One turn moves every row onto another: examples first, then more rows asked
j_130: [-0.76  0.22  1.53 -0.07 -0.11 -1.44 -2.11  1.51 -0.79  0.30  1.86  1.80
  0.81  1.05  0.62  0.68 -1.98 -0.05  0.50  0.13  2.34 -0.27  0.98 -0.06
 -1.62]
j_830: [ 0.18 -1.00  1.47 -1.31 -1.83 -0.17  0.78 -0.14 -1.60 -0.61  1.16  1.69
  0.65 -1.85 -0.20  0.09 -1.61 -0.79 -0.54  0.14 -1.31 -0.23 -0.59 -1.07
 -1.63]
j_385: [-1.07 -1.14  0.71  0.86  0.86  1.47 -0.45 -0.08 -0.84  0.65  1.01  1.97
 -0.45  0.53  1.31  1.65  0.73  2.04 -0.15  2.32  1.22 -1.30 -0.87  0.18
 -0.76]
j_233: [-0.52 -0.31  0.95 -0.68 -1.30  1.01 -0.48  1.75  0.76 -0.32  0.49  1.00
  1.24 -2.16 -0.63  1.82 -0.03 -1.13  1.19  2.27 -0.15 -1.19  0.29  0.28
 -1.09]
j_395: [-0.80  0.30  1.40 -1.17  0.09 -1.27 -2.06  0.86 -0.53  0.18  0.36  2.28
  0.94  0.41  1.78  0.32 -1.09 -0.79  0.96 -0.27  1.09  1.22  0.98  0.14
 -2.39]
j_348: [-0.86 -0.59 -1.20 -2.85 -0.13 -0.11 -0.88  1.11  0.96  0.58  1.12  0.63
  0.50 -0.21  1.37 -0.06 -0.08  1.39  1.21  1.02  0.59 -0.13 -1.37 -1.09
 -0.92]
j_517: [-2.45 -1.31  1.01  0.82  1.54  0.84 -0.17  0.18 -0.69 -0.31  0.37  1.84
 -0.48  0.27  1.35  1.87  0.36  1.09 -0.70  2.64  0.17 -0.96 -2.02  0.00
 -0.68]
j_818: [ 0.68 -0.27  1.88 -1.46 -1.42 -0.56 -0.09 -0.53 -1.20  0.20  2.47 -0.02
  0.33 -0.88  0.57  0.16 -1.13 -0.25 -0.77 -0.08 -2.01  0.41 -1.51 -1.80
 -1.09]
j_773: [-2.14 -0.48 -0.79 -1.51 -0.85 -0.97 -0.99  0.06  0.34 -1.08  0.50 -1.17
  0.16  0.28  0.23  3.06  0.22  0.18  0.99  3.16 -0.66 -0.16 -1.02 -0.96
 -2.39]
j_910: [-1.30  0.56  1.33 -0.35 -0.52 -2.23 -2.61  0.67 -0.17 -0.44  1.71  1.55
  0.75  1.35  1.73  1.61 -1.17 -1.43  0.43 -0.14  1.44  0.21  0.71 -0.08
 -1.04]
j_261: [ 0.19 -0.64  1.71 -0.85 -1.69  0.58  0.37 -1.13 -1.18 -0.81  1.99  1.42
 -0.21 -1.08  0.73  0.04 -1.28 -0.26  0.00 -0.27 -1.67  0.01 -1.66 -1.93
 -1.03]
j_869: [-0.84 -0.65  1.38 -0.14  0.04 -0.95 -2.52  1.49  0.59 -0.67  2.00  1.02
  1.37 -0.14  1.21  0.95 -1.11 -0.44  0.53 -0.94  1.01  1.20  0.79  0.32
 -1.13]
j_631: [ 0.05 -1.48  1.51 -1.34 -1.26 -0.76  0.31 -0.76 -1.74  0.07  1.75  0.80
  0.07 -0.48 -0.49  0.59 -0.66  0.02 -0.98 -0.86 -1.45 -0.87 -1.04 -1.56
 -0.06]
j_872: [-2.02 -0.82  0.52  0.71 -0.68 -0.60  0.46  2.10 -0.18 -0.07  0.86  1.31
  0.53 -0.14  0.74  0.45 -2.27 -1.38  0.05  1.99  0.44  0.28 -3.10 -1.07
 -1.06]
j_768: [ 0.74 -0.68  1.41 -0.89 -2.36  0.11  0.37 -0.51 -1.55 -0.05  1.01  1.34
  0.76 -0.42 -0.08  0.08 -1.31 -0.56 -0.86 -0.63 -0.95  0.06 -1.00 -1.57
 -0.65]
j_609: [-0.39 -0.47  0.41 -0.88 -1.25 -1.27 -1.06 -0.14 -0.68 -0.73  0.67 -1.86
 -1.35  0.96  0.07  2.86 -0.55 -0.39  0.92  2.85 -0.66 -0.57 -0.82 -1.04
 -3.27]
j_729: [-1.21 -0.38  1.88 -0.90  0.10 -1.51 -1.75  1.29  0.41  0.19  0.68  1.39
  1.60  0.78  0.52  1.29 -1.67 -0.47  1.22  0.00  1.98  0.70  1.31 -0.12
 -1.63]
j_859: [-0.39  1.01  1.45 -1.13 -0.21 -1.83 -1.52  0.28 -0.17  0.25  0.70  1.68
  1.19  0.56  1.50  0.79 -1.87 -0.99  0.99 -0.45  1.73  0.39  0.77  0.21
 -1.10]
j_33: [-0.59  0.09 -0.43 -0.20 -0.66 -0.60 -0.45  0.12 -0.51 -0.90  0.79 -0.55
  0.39  1.54  0.13  2.84 -0.06 -1.40  0.93  4.06 -0.32 -0.50 -0.69 -1.75
 -2.49]
j_554: [-0.73  0.47  1.53  0.35  0.24 -0.03 -1.20  0.34 -0.56  0.52 -0.95  1.80
 -0.78 -0.22  0.78  0.18  0.93 -0.39  2.56  1.03 -0.96  0.22 -2.04 -0.70
 -2.23]
j_682: [-1.16 -0.84  1.37  0.35  1.94  0.60 -0.53 -0.87 -0.65  0.03  1.69  0.97
 -1.15 -0.15  1.74  1.79  0.27  1.36 -0.85  2.28  1.41 -1.08 -0.86 -0.33
  0.13]
j_913: [-0.39  0.89  1.38 -0.46 -0.28 -1.30 -2.10  1.08 -0.27 -0.22  1.31  1.93
  0.20  0.92  0.99  2.41 -1.65 -0.62  0.59 -0.35  1.63  0.38  1.65  0.07
 -1.48]
j_198: [-0.96 -0.82  0.54 -0.65 -1.65 -1.31 -1.19  0.45 -0.20 -0.95  0.70 -1.56
 -0.15  1.99 -0.06  3.34 -0.92  0.08  0.33  2.80 -0.98 -0.03 -1.14 -1.18
 -2.35]
j_548: [-0.94  0.26  0.31 -0.55 -0.60 -1.61 -0.40  0.12  0.11 -0.76  0.60 -1.53
  0.53  0.38  0.21  3.16 -0.66 -0.52  1.03  3.50 -1.50  0.55 -1.24 -1.19
 -2.01]
j_593: [-0.62 -1.05  0.98  1.04  0.78  1.65 -0.88 -0.98  0.11 -0.05  1.71  1.66
 -1.01  0.00  0.98  1.83  1.01  0.89 -0.88  2.34  0.59 -1.64 -0.91 -0.67
 -0.38]
j_801: [-1.36 -1.13  1.74  0.99  1.27  0.94 -0.77 -0.20 -0.34 -0.44  0.07  0.67
 -0.43  0.31  1.25  1.59  0.64  1.70 -0.50  2.99  1.16 -1.40 -1.54 -0.28
 -0.42]
j_417: [-0.36 -0.74  1.14 -0.38  1.96  0.92  0.74 -0.14 -0.29  1.21  0.82  1.44
 -0.42  0.71  1.46  2.42  1.01  0.98 -0.30  2.46  0.28 -1.54 -1.28 -0.10
 -1.20]
j_639: [-0.60 -1.41  1.99 -0.31 -1.72 -1.11 -0.28 -0.28 -1.65 -0.54  1.59  0.67
  0.10 -1.39  0.51 -0.14 -1.77  0.42  0.80 -0.80 -1.32 -0.88 -1.25 -1.95
 -1.30]
j_62: [-1.21  0.14  0.02 -0.71 -0.84 -0.23 -0.95  0.23  0.25 -1.07  0.37 -2.07
 -0.70  0.54  0.23  3.66 -0.56  0.19  0.97  2.78 -0.63 -0.09 -1.36 -0.64
 -2.09]
j_31: [-1.29 -0.28  0.91 -0.44 -0.18 -1.70 -1.25  0.09  0.55  0.12  0.07 -1.37
 -0.19  1.49 -0.27  3.51 -0.86 -0.57  1.34  2.80 -1.22 -0.57 -0.65 -1.17
 -2.22]
j_453: [ 0.64 -1.36  2.62 -0.98 -1.54 -0.61  0.09 -1.66 -1.80  0.06  1.39  0.59
  0.36 -0.49  0.06 -0.09 -0.67 -0.53 -0.54  0.28 -1.55 -0.30 -0.99 -1.45
 -0.72]
j_670: [-0.29 -1.19  2.07  0.54  1.99  0.88 -0.89  0.48 -0.47 -0.18  0.88  1.11
 -0.86  0.12  1.65  1.84  0.36  0.85 -1.51  2.76  0.76 -1.21 -0.32 -0.11
 -0.43]

j_729 goes to j_385
j_859 goes to j_801
Where do these go?
j_198 goes to j_913
j_670 goes to j_631
j_773 goes to j_395
j_593 goes to j_818
j_554 goes to j_872
j_33 goes to j_869

